Where one turn sends some rows of the set: a few examples, then the rows asked
Fud: [ 12   3 -14   3  10   3   6 -17   3  -8  14   1  18  28 -12 -11   6  -4
 -14  13   0]
voto: [  7  -6 -10   5   5  -2   2  -8 -31  12   4 -10  -4 -15 -13  -3   5  -3
  -8  -6   0]
Buf: [  0  22   8   0  -4  -6  17 -16  -1 -23 -12  -7   5  -9 -11   3  -2  18
 -15  -6   0]
tabe: [ 10  -2  12 -18 -18  -1  -3   2   7 -23  13   1   6  -4  -5  -5   8  11
   6   1  11]
zil: [ 16   7  -4 -11  15   3  17   1 -17 -11   8 -24   6   6 -24   0  14   3
   8   8   1]
lumo: [ -6  13  -2   0  11   2  15  -8 -11  -3   7  -7  -7   4  23  18   6   4
 -11  -6   5]
Tugus: [  6   4  -4  -2   7   4  33 -20   8   0  20   5   3  -4  -4  -9  16 -11
  -8  16 -18]
bezum: [-18  -3   5   2   4   6   9 -14   0   3   6   8  -3   5  -6  22   4   7
   3  22  -9]
Zar: [  8 -19 -11   2  34   3   5  -5 -10  -3  -1   6  -5 -14  15  -7   1   1
   2  15   1]
fub: [  4  11   4  -1  11 -18  36  -3   5 -13  -1   7  13   5   9   4  11   2
 -14 -10   3]
veni: [-10 -31   1  -2   2   6   1  -8   3 -13   4  -2  -3   5 -12   3   7  24
   2   3   9]
Nitol: [ 18  -7   4   0   7  -5   9  -4   2 -14   2 -15  26 -15  11   4  15 -14
   3  -9 -18]
gola: [ 18  -1  -4 -12  22   2   6  -8   7   2  18 -10 -10  -3   9  -4  -9 -13
   3  15  14]
zava: [-10 -25  11   1   4  -9   8  -6 -10   8  -3  -8   5  -1  -2 -14  -1   6
  -9  28  -5]
Mitun: [  7 -13 -13  -1   9  -1  19 -18  15  -8  -6 -11  11  -5   2 -27  19  18
   5  -5   4]
tun: [ 20   7  -7  -8   7  20  11  -4  -4 -16  -5  11 -13 -13   3   7  14  14
  -8   2  -8]
kub: [ 11  -9  15 -11  14  -5  10   4  11 -27  -9  15  10 -11  -1  -7  -3   7
   3  20 -12]
mesu: [ 17  -6   6   8   5  -5   1  -9   1 -15  30  -2  16 -17  -1 -16  14   0
   8   9  14]
Mabon: [  1   1  -3  12   4   2  -7 -19  18   0 -14   3  23   9  -2 -10   6   0
  -6  -9   7]
vipub: [-10   1   5  17  -2  -4  16   4  10 -15  -7 -14 -10 -16 -15 -12  -3  -7
   3  -3  -8]
riku: [  2   4  19  11   8   2  26  -7  10 -20 -17  -6   7  -4   6 -12 -13   9
   0  15   8]
vinu: [  1  -4   0 -12  13  -2  14 -29   8  -5 -10  -8   7 -12  -6   5   1 -19
  -7   7  23]
sigo: [ 27  -5   6  -5  -9  14  14  12 -13   2 -11  -8  -4  -4  -9  -2   7   0
  -3  -3  -3]
Dup: [  0  -3   5 -15  18 -25   5 -11   4 -11  19  -2   9  -7 -14 -12 -13  -5
   2  10   9]
doro: [ -2 -13  -5  -4  -2  -7  -4   0  -2 -23   3  -4   7   6   6  29   1   1
   6   3  -1]
baru: [  6  -2   7  20  10   7  -4   2   5  -7  13  -6  14  10 -10  -4   5 -10
 -13 -12 -18]
Tep: [ 13  -6  -4   4   0  -8   4 -11   3  16  -7 -18  -2 -11  -3  -8  17   9
 -21  12 -17]

Dup moves to Buf
fub moves to Tep
Where do these go?
Zar moves to kub
zil moves to vinu
gola moves to riku
Mitun moves to Nitol
bezum moves to veni
baru moves to Fud
tabe moves to lumo

Where one turn sends some rows of the set: a few examples, then the rows asked
Lun: [ -2 -28 -21  13  -8 -16  -8   2 -19  15  -1 -12   9 -11   3  -1   5  12
  -2  26   3   2   4  11  17]
zado: [ 14 -20 -23  13 -11 -13  23  -2   4   2   7   5  -5  -8  12 -13   3 -15
 -13  15  18  14  -3   0   4]
mato: [ 17 -10   5  30  -5   3  -3  -3  -2   2 -23  -2  -6  14  -5  -5  -4 -18
 -19  24   8  -6   1   1  -4]
furo: [ 20  -7   1  27   1   7   5 -15  -1   3 -30   7  -1   1  -5   3  -5 -21
 -12  14   9 -14   6   1   5]
ritul: [  5 -17  11  10 -23   4   9  -4 -12   7   0   3 -10 -17   2  14 -22   9
   0  -5   6  19  -8   6  -4]
vesi: [ -7 -21   1  26   5   1   6   8   4  21  13   7   6  -4 -24  13  -4   1
  -6  25  -4  -2  10  16  18]
rabal: [ -7  -1 -16  22   1  -7  21 -10  -7  16   3   2  -6   3 -29  -2 -15  -6
  -3  -9  16  -8  11  16  22]
dalo: [  3   8 -20   8  -1  -7   5 -13   0  -4   3   0 -11 -14 -10   8  11 -13
 -34  -4  13  15   9   8   9]
botes: [ -9  -3 -14   4 -18  -6  -6  -4  -3   5 -22  12   8  12 -25  -3 -10  17
  -5  20   8   8 -16  12  12]
zuzes: [-10 -21  -4  31   7  -7   5   4 -10  28  14   5   8  -1 -23   8  -4  -4
  -4  11   9  11  -7  24  18]
biza: [ 30  -1 -13   3  15   8   2 -13 -15   6   4   7  -9   2 -16  -3  -1  12
   4  10  -7  21   5  13   1]
tav: [ -8   3  -7 -12  -6  -7  -8 -11   4   2 -18  12   3  16 -19   4  -4  -1
 -12  18   6  19 -10  13   9]
kon: [ -4  -2  -8  12 -25 -12   1  -4   2  -1 -18   8  -1  18 -26   2 -24   6
 -10  12   7  17 -12  15   7]
nizu: [ 21  -9   5  28  -4   1   1  -2 -14   1 -27  -3   3   0   4   5   1  -8
 -19  14  -2 -18   6  12  17]
mopak: [  2  -8  -7   5 -17   5  17  -7  -4   9  -4 -14 -26  -1  -1  -4  13   4
   7   0 -10  -4  -6  31   3]
lasu: [ 32 -10  -1  19  12  -3 -10 -12 -14   8   2  -3 -15  16 -16  -3  11   1
   0   1   1  17  -3  20  10]
Vedu: [ -7  -2  -9   3 -17  -7  13  -8  -9   3  -7   3 -14   2  10  19   6  -9
   9  10  -8  -8  -9  33   8]
vut: [ -9  -1  -6  12 -12   8  15  -8   0  16  -6   3 -21  -7  -4   8  15   0
  13  13  -9  -9  -6  29   5]
vurez: [  9  -5  15  21  -8  -1   6   4  -5  -7   2  14  -6 -20  -1   6 -19  22
  -8   6  -2   8   0   0   2]
nuned: [ 10 -17 -26   8 -19 -23  14   1  -7  -8   7  16   3   4  11   0  11  -8
 -10  10  11  13   2   4   9]
kimo: [  3 -35 -14   9  -1 -16  -4   1 -21  22   6  -6   5 -13   0  -6  -2  -3
  -6  20  17  10 -11   5   8]
miv: [ 11  -9   8  13 -14  -3   1 -10  -5  -5  -1  12  -8 -30   3  13 -14  10
  -9  -7   8  15 -13   3   2]
budu: [ 38  -8 -16  17   8  -3  -3 -10 -16   1   6  12  -5   8 -12  -3  12   7
   4   7   0  16 -12  18  10]
Vov: [ -2   8 -20  20  -9 -13  17 -12   6   8  -1  -4 -17 -17 -11 -14   4 -13
 -27  -2  11   6   8   7  10]
lidu: [ -3  -5 -14  10  12  -2  19 -16  -3  10   5   2  -3  -5 -25  12 -18  -3
  -4  -7   8 -10  20   5   4]

nuned moves to vesi
botes moves to furo
rabal moves to zado
Where do these go?
lasu moves to mopak
tav moves to nizu

